Small tables with named rows and columns. After each table, cells are looked up by row and column.

milev.tsv
	tef	dopug	rizemem	gem	gefo	zoratot	betepin	nefu	pedaner	fipin
pati	88	86	186	105	128	170	89	139	58	124
popili	178	161	57	144	106	102	202	101	238	147
takimeg	157	214	117	201	143	100	122	131	128	140
tagomon	121	209	73	185	124	70	12	135	24	127
dag	113	61	74	59	107	55	170	140	182	103
til	120	125	200	151	156	191	132	117	93	143
pamakep	118	179	146	188	136	164	69	107	49	158
digada	159	203	124	188	149	127	106	148	118	151
rol	157	213	98	196	130	112	135	110	151	157

What is the tef of popili in milev?
178
What is the dopug of popili in milev?
161
What is the rizemem of pati in milev?
186
What is the gefo of digada in milev?
149
What is the tef of til in milev?
120
What is the dopug of til in milev?
125
What is the dopug of pati in milev?
86
What is the rizemem of pamakep in milev?
146
What is the zoratot of takimeg in milev?
100
Row with the largest pedaner: popili

gazin =
|  | roso | niv | redazus | tuzifer | tif | duf | bovu | besuge | vir |
|---|---|---|---|---|---|---|---|---|---|
| zop | 439 | 828 | 479 | 519 | 786 | 192 | 885 | 608 | 392 |
| nakon | 377 | 451 | 356 | 686 | 369 | 618 | 433 | 304 | 687 |
| likid | 789 | 365 | 780 | 232 | 454 | 557 | 383 | 641 | 407 |
| kuvugik | 750 | 353 | 760 | 258 | 452 | 594 | 372 | 591 | 435 |
| gug | 719 | 339 | 735 | 295 | 425 | 584 | 335 | 560 | 478 |
| tegivi | 407 | 769 | 423 | 557 | 722 | 269 | 796 | 608 | 414 |
| senet | 313 | 479 | 321 | 740 | 379 | 616 | 439 | 284 | 698 |
| mot | 397 | 781 | 421 | 576 | 702 | 268 | 779 | 582 | 408 |
| peniki | 781 | 359 | 775 | 241 | 468 | 557 | 401 | 636 | 416 |
| tovuso | 508 | 514 | 497 | 508 | 507 | 493 | 499 | 508 | 501 |
| feb | 376 | 793 | 388 | 591 | 664 | 308 | 771 | 565 | 421 |
| sofizuk | 378 | 786 | 422 | 594 | 683 | 277 | 791 | 581 | 415 |
| mela | 440 | 452 | 412 | 626 | 357 | 624 | 426 | 332 | 691 |

feb, redazus -> 388
nakon, vir -> 687
gug, bovu -> 335
zop, tuzifer -> 519
senet, redazus -> 321
peniki, roso -> 781
mot, niv -> 781
tegivi, tif -> 722
senet, vir -> 698
Row with the largest duf: mela

zet.tsv
	tem	tuva	lefep	puz	beg	pur
nor	-31664	11061	-7768	-12567	27473	-49237
fote	15003	-29659	-30567	9991	-1169	-21921
kozo	-51130	20871	19269	-47915	11121	-28955
ropif	-87466	55357	38167	-68915	38799	-55386
boluta	-32973	18361	-20318	6410	63757	-86416

ropif, tem: -87466
boluta, tuva: 18361
boluta, lefep: -20318
kozo, pur: -28955
fote, pur: -21921
boluta, pur: -86416
ropif, pur: -55386
nor, puz: -12567
ropif, puz: -68915
boluta, puz: 6410
Row with the largest pur: fote

goz:
,lopu,zagi,zub,vav,kigudim,gelufer,lifari,mubak,tez
fedub,-3,29,59,67,17,-67,-30,-56,-47
mefevom,-12,18,50,63,24,-68,-35,-46,-48
ludami,-21,8,43,62,34,-70,-39,-34,-48
nug,71,40,-14,-62,-83,87,66,-19,59
tego,-74,-84,-76,-50,17,-20,-43,45,-20
ririn,67,36,-17,-64,-82,86,64,-16,58
levulu,-4,27,57,66,17,-67,-30,-55,-46
gilal,-15,-15,-15,-15,-15,-15,-15,-15,-15
domuda,58,26,-24,-66,-76,82,58,-9,55

kigudim of ririn is -82
kigudim of tego is 17
zub of ludami is 43
zagi of levulu is 27
zagi of nug is 40
lifari of fedub is -30
gelufer of domuda is 82
tez of gilal is -15
mubak of mefevom is -46
vav of domuda is -66
mubak of nug is -19
tez of tego is -20
kigudim of domuda is -76
vav of mefevom is 63
lifari of levulu is -30
zub of gilal is -15
tez of levulu is -46
kigudim of gilal is -15

vidibab:
,lumi,bemune,vuf,leso,rodizab,ret,miluse,kul
mog,65.80,20.38,67.92,0.82,71.07,58.81,11.86,59.40
vuk,17.80,10.65,43.04,48.45,21.69,39.29,16.04,15.98
lubisop,36.54,85.28,12.92,50.31,32.48,0.86,77.94,94.11
fivimun,16.09,14.38,42.16,50.97,18.65,39.62,17.65,14.63
tofuf,66.43,20.97,69.95,1.27,70.35,57.70,11.50,59.78
mitavup,57.59,12.51,71.24,8.36,65.67,59.61,5.23,50.94
ladob,45.52,4.69,68.83,14.55,53.05,65.12,0.58,40.72
vukozo,29.42,80.19,9.33,53.49,25.53,10.86,76.24,72.46
femesa,12.30,19.03,40.87,54.99,14.59,37.49,21.00,11.92
sav,28.00,76.93,9.06,54.85,23.05,12.22,73.61,67.40
gizu,65.82,20.10,69.62,1.84,68.95,58.06,11.80,57.00
fem,36.01,35.51,35.82,36.69,37.25,34.30,36.18,34.90
fof,23.19,73.60,8.67,59.52,16.93,9.54,72.68,59.85
rorivo,26.36,76.97,10.47,56.96,19.12,10.09,73.83,64.51

vuf of mog is 67.92
rodizab of mitavup is 65.67
miluse of vuk is 16.04
leso of rorivo is 56.96
lumi of mitavup is 57.59
vuf of ladob is 68.83
miluse of fof is 72.68
rodizab of mog is 71.07
lumi of ladob is 45.52
leso of sav is 54.85

Table seradu
fields: kog, tilese, pugeg, nal, vonapo, vofo, somagav, fas, ledeb, dapata
suda: [210, 101, 210, 44, 217, 181, 81, 196, 73, 94]
bug: [117, 239, 78, 174, 113, 75, 225, 227, 31, 224]
pel: [65, 89, 132, 194, 65, 124, 106, 71, 201, 111]
bevu: [99, 52, 158, 140, 106, 155, 70, 103, 181, 74]

What is the ledeb of bug in seradu?
31
What is the somagav of bug in seradu?
225
What is the nal of bug in seradu?
174
What is the pugeg of suda in seradu?
210
What is the fas of bevu in seradu?
103
What is the pugeg of pel in seradu?
132
What is the somagav of suda in seradu?
81
What is the ledeb of pel in seradu?
201
What is the vonapo of bevu in seradu?
106
What is the fas of pel in seradu?
71
What is the tilese of bug in seradu?
239
What is the pugeg of bug in seradu?
78
What is the vofo of suda in seradu?
181
What is the vofo of bevu in seradu?
155
Row with the largest vonapo: suda

dese:
|  | bemogi | meve | pap |
|---|---|---|---|
| tolisut | 208 | 179 | 40 |
| pazigo | 56 | 28 | 231 |
| bet | 208 | 174 | 48 |
| nidom | 13 | 55 | 162 |
| badigo | 97 | 58 | 198 |
| gibo | 134 | 174 | 13 |
| fepa | 66 | 29 | 233 |
| tesu | 156 | 110 | 137 |
| zibe | 75 | 120 | 79 |
| nelonud | 76 | 39 | 221 |

What is the bemogi of nelonud in dese?
76
What is the bemogi of gibo in dese?
134
What is the pap of nelonud in dese?
221
What is the meve of tolisut in dese?
179
What is the meve of pazigo in dese?
28
What is the bemogi of pazigo in dese?
56
What is the pap of tolisut in dese?
40
What is the bemogi of nidom in dese?
13
What is the pap of badigo in dese?
198
What is the bemogi of fepa in dese?
66
What is the bemogi of tesu in dese?
156

